A single turn carries every row of the set below to another of its rows. Some are shown first; where does it send the rows asked next?
Beb: [-38 -11  -4  10 -58  -6   9  -2 -32 -36  -2  -3  33 -26  57 -26 -21   5
 -20  16  -5 -66  15  29  -6   6  17  18   3   7   1 -33  12   0  68   1
 -49  40   6  -3  35 -25  38 -28  -2  -7  -4 -14]
zukis: [ 16 -39  -3  45 -11 -23  45  -1 -46 -12 -32  10   7 -23  33   7 -60  23
 -67  12  31 -43  25   7  16 -32   2   6  -5  22  -6  22   1 -15  32  -5
 -33  38  -8   2  45 -21  13 -24  22 -60  15  37]
Mafa: [ 21 -26  10  25 -24  19 -40  -4  -9 -35  -2  20   2  42  13   5  -9 -47
 -14 -15   1 -23  11  -6 -20 -33  -8  -4  -9  11  -9 -12   3 -29  12 -16
  32 -21  29  -2   6 -25  29 -28  25 -80 -33  -4]
Midu: [ 11 -18 -63  14 -23 -33  -5 -36  10 -14   5   3  26 -43  22  -6 -77  -8
 -18 -40  -5 -49  25  -8  -4   9 -24   5  -6   6   0 -37 -21 -29  46 -19
 -25  -8 -18 -39  45 -25  18   3 -33   6 -20 -22]
sarif: [ 21 -30 -12  47 -11 -25  52   1 -44 -11 -39   7  13 -29  39   1 -49  12
 -73   6  27 -46  24   8  16 -35   0   2  -3  16 -10  17  -1 -19  31   3
 -35  41  -8   8  41 -26  14 -28  30 -57  17  37]
Zil: [ 32 -12 -28  15   5  -2  22 -30 -47 -28 -27  48  -9  33  44  -4 -27 -58
 -41   9  18 -49  27 -24  -9   3  22  -8  -9  54  -5 -15 -22 -47  29 -20
 -19   7 -13 -10  21 -36  14 -32 -44 -21 -19 -10]
luk: [  8 -17 -56  16 -16 -28  -4 -44  14 -20   7   8  18 -37  17  -4 -63 -15
 -21 -41  -1 -48  18  -3  -7  11 -25   0 -13   4   1 -46 -19 -24  45 -24
 -31  -6 -17 -45  38 -28  15   1 -42   7 -23 -27]
luf: [ 32  -5 -35  21   9  -2  35 -30 -54 -37 -19  49  -6  33  45 -12 -27 -49
 -44  10  14 -49  29 -20 -11   6  26  -5  -8  49 -10 -20 -19 -50  27 -19
 -14   9 -13  -9  28 -35  12 -30 -45 -29 -15 -12]
Naza: [ 24 -25 -38  -8   2   9  25 -10 -58  -4 -20  28 -11  21 -10  23 -27 -20
 -13   0 -16 -18  29 -19   6 -10  22   3   6 -32  14   3  16 -34  43   1
 -18  -7  15  20  64  14  36   3  28 -66  -6  11]
mifu: [ 12 -18 -53  24 -16 -22 -11 -39  17 -13   7  -1  31 -37  20  -1 -55 -20
 -21 -35  -5 -49  17  -2 -10  17 -20   5  -8  -2   0 -41 -26 -23  42 -19
 -25  -6 -11 -47  44 -28   5   1 -38  14 -17 -26]
nar: [ -3 -26   3 -10   9  -3 -12 -45 -18 -23   5   8  -6  -7   4 -20 -14 -18
 -14  10  -5 -21 -17   5 -13 -13 -20  14  11 -46  35 -23 -46 -26  -8   1
 -19  24 -23   7  42 -32  66   5  20   3  -3 -21]
Led: [ 19 -37 -14  50  -9 -24  52  -7 -48  -6 -40   6  15 -19  34  -6 -50  24
 -71   3  27 -43  19   8  10 -26  -1   9  -9  11   2  18   9 -17  34  -4
 -31  46 -11   6  42 -23  14 -32  28 -58  11  34]
liv: [  0 -17   3  32 -14 -25 -17  -6  24  -2  32   9  28 -11 -15  18 -37 -57
 -26 -19   6 -27  26 -44   2 -30 -31 -26 -27  33  34 -12 -19 -17  -9  -2
 -19  11  13 -22  16 -13  22 -10  41  10 -43   1]
pivu: [ -4   8 -25  30 -56 -18   4 -28 -13 -20 -13 -23 -23  11  31  17 -11 -20
 -38  13 -26 -30  27 -60  13   5   9 -12 -23  13  52   7 -24 -47  41   0
  -9  39 -29 -14  31   5  27 -19  29 -12  16  19]
Lobid: [ -1 -19  12  30 -17 -25  -8   3  26  -3  26  16  32 -21 -16   9 -35 -50
 -28 -21  10 -39  34 -50   2 -27 -28 -18 -28  30  27 -21 -16  -8 -10   4
 -20   7  13 -23  12 -14  25 -13  35  10 -43   1]
sizi: [ 16 -38   7  42 -13 -24  43   3 -44 -12 -33  10  16 -26  29   2 -52  14
 -67   4  29 -46  19   5  16 -38   1   5  -5  20  -4  28   2 -17  34   6
 -28  42 -10   6  44 -26  16 -25  20 -67  14  35]
kebon: [ -2   7 -28  34 -48 -11   9 -31 -21 -24 -11 -24 -14   6  30  16 -21 -21
 -42  15 -29 -38  28 -57   9   5   3 -10 -23  10  59   1 -25 -47  41  -1
 -13  54 -33 -16  25  -1  20 -22  29  -7  21  13]
ligo: [  4 -22   2  31 -13 -30 -17   4  20  -2  25  17  30 -18 -11  14 -31 -56
 -29 -21   4 -32  25 -50   5 -25 -31 -20 -35  19  31 -16 -16  -3 -12   0
 -19   4  15 -23  14  -7  27 -10  34  12 -42   1]
mevi: [ 20 -25 -48  -8   0   7  28  -5 -52   3 -17  24 -16  21 -13  21 -31 -21
 -16  -6  -8 -20  22 -24   9 -10  13  -8   3 -28  12   3  11 -43  46   2
 -19  -9  17  30  61  13  33  10  29 -69 -11  12]
mep: [ -1   9 -10  79 -21  -6  -1 -10  24 -44 -22   2  -2  -2  51 -36 -49 -17
 -47 -10  31  -5 -13 -22  23   8   3   6   8  -3  22 -47 -14 -15  13   1
 -23  26 -12   1   9 -25  34  -5 -12 -70 -16 -19]
vodon: [ 15 -15  -8   8 -16  -4  20 -34 -58  15  22  -2  13  21  27  -2 -20 -23
 -16  20 -30 -48   0 -29  -6 -22   8  -9  16  38  16 -27  33  20 -12  15
  32  47  17 -13  46 -30  19  -3  22 -32  -6 -26]
tovet: [ -8 -26   6 -16  14  -9 -10 -35 -30 -26   3   6  -1 -11   7 -27 -18 -16
 -25  12  -5 -23  -9  14 -11 -14 -18  15   6 -41  34 -23 -46 -27  -7   1
 -20  23 -16   4  42 -32  74  11  23   3   1 -15]
vup: [  9 -25 -57  22 -22 -28 -10 -36  17 -15   6   1  29 -37  24  -1 -70 -10
 -22 -37  -6 -47  24  -8  -6  10 -20   3 -17   5   1 -40 -30 -22  48 -26
 -22 -10 -17 -34  40 -26  20   5 -43   5 -19 -27]
dalo: [-34 -14   2  12 -54  -5  12  -4 -26 -31   1 -12  37 -26  63 -32 -22   7
 -22  15  -7 -68  21  18 -10   8   5  20   1  13   7 -38  14   6  59   9
 -46  47  -6  -1  37 -27  31 -23  -1 -12  -3 -19]
zesup: [ -4 -15  -2  35  -3 -25 -18   4  29  -3  32  12  29  -3  -7  10 -35 -54
 -19 -16   6 -27  29 -51   2 -30 -37 -30 -29  26  27 -15 -17 -10  -8  -6
 -14   9  10 -25  24  -5  21 -17  32   7 -44  -2]
bovib: [ 15 -21   7  24 -27  16 -41   2  -5 -30   5  11  10  45  12   1 -10 -44
 -21 -11  10 -23   4 -12 -17 -24   0   1 -12   8 -12  -9   7 -32  16 -18
  35 -20  37   5  11 -27  32 -28  13 -77 -37   7]
nev: [-31 -20  -7  17 -63  -6  13  -4 -28 -32  -6  -5  39 -26  56 -29 -23   8
 -23  20  -6 -71  13  24 -10  10  13  16   0  18  10 -33   6   5  60  -2
 -52  44   7  -5  34 -17  42 -24   3  -8  -8 -19]
bemi: [ 30   7 -35  29  30 -25  32 -35 -18 -23  16 -13  15 -22  50  -2  -5 -23
 -19 -34  42 -21   2 -13  -8 -24   0 -15  -3   7 -16 -19 -24  -9  -3 -52
   4  19  26 -11  35 -36  25  19  26 -34 -21  42]
bebez: [-34 -20   1  21 -60 -15  17  -6 -27 -35   3  -4  36 -21  59 -27 -24   2
 -26   8  -1 -68  19  25  -7  11   2  19  -3  16   9 -45   1   6  59   0
 -51  48   1  -1  46 -29  30 -21   1 -10   6 -26]
vaf: [ 25   4 -38  27  27 -25  33 -27 -22 -23  15 -21  16 -31  51  -9 -10 -21
 -11 -36  35 -35   3  -9 -15 -16   1 -11  -5   8 -14 -21 -22  -6   1 -55
   8  19  23 -17  33 -35  24  22  24 -33 -16  47]
let: [ 16 -28 -37  -2  -5   7  30 -11 -67  -3 -18  31 -16  23  -9  22 -32 -18
 -10   4 -11 -19  21 -24   8 -14  12  -2   3 -40   8   4   6 -47  41   1
 -11  -1  16  25  62   4  33   3  26 -65  -2   7]
viv: [ 17 -23 -40   1  -8  17  36  -5 -58  -3 -15  25 -18  27  -5  24 -27 -17
 -14  10 -14 -10  30 -16   3 -20  23   3  -3 -34   5   6  10 -46  38  -2
 -21  -5  13  26  57  -2  35  10  26 -64  -5   9]
pup: [ 12 -17 -10   5 -15  -7  23 -23 -49  19  22   1  12   8  23   3 -29 -32
 -13  22 -29 -50  -4 -33  -9 -19   4 -10  16  44  17 -36  33  27  -8   9
  32  46  14 -13  43 -27  21  -4  11 -28  -1 -30]
ser: [ 14 -34   5  12 -31  18 -47   1  -5 -31  10   4   5  36  18   4 -13 -49
 -18  -9   9 -22   7  -6 -22 -25  -5  -4 -14   5 -14 -16  12 -41  16 -19
  31 -24  34  -1   0 -28  34 -27   8 -72 -31   5]
nos: [ -2   2  -3  79 -20 -11  -1 -13  17 -40 -25   1  -6  -8  44 -43 -53 -18
 -52 -13  26   2  -9 -24  27   7  11   4  12 -10  19 -38 -11 -15  11   4
 -18  22 -11   3  13 -20  41  -2  -9 -77 -21 -19]
kud: [ 14 -31   5  16 -24   9 -46   1  -1 -31  12  14   6  35  24   3 -11 -53
 -19  -6  10 -18  13  -4 -24 -31   0   0 -13   8 -10  -8  11 -30  12 -17
  34 -26  32   3  10 -26  31 -25  16 -80 -27   3]

Zil goes to pup
nar goes to mep
ser goes to Lobid
And these:
bovib goes to liv
ligo goes to vup
zesup goes to mifu

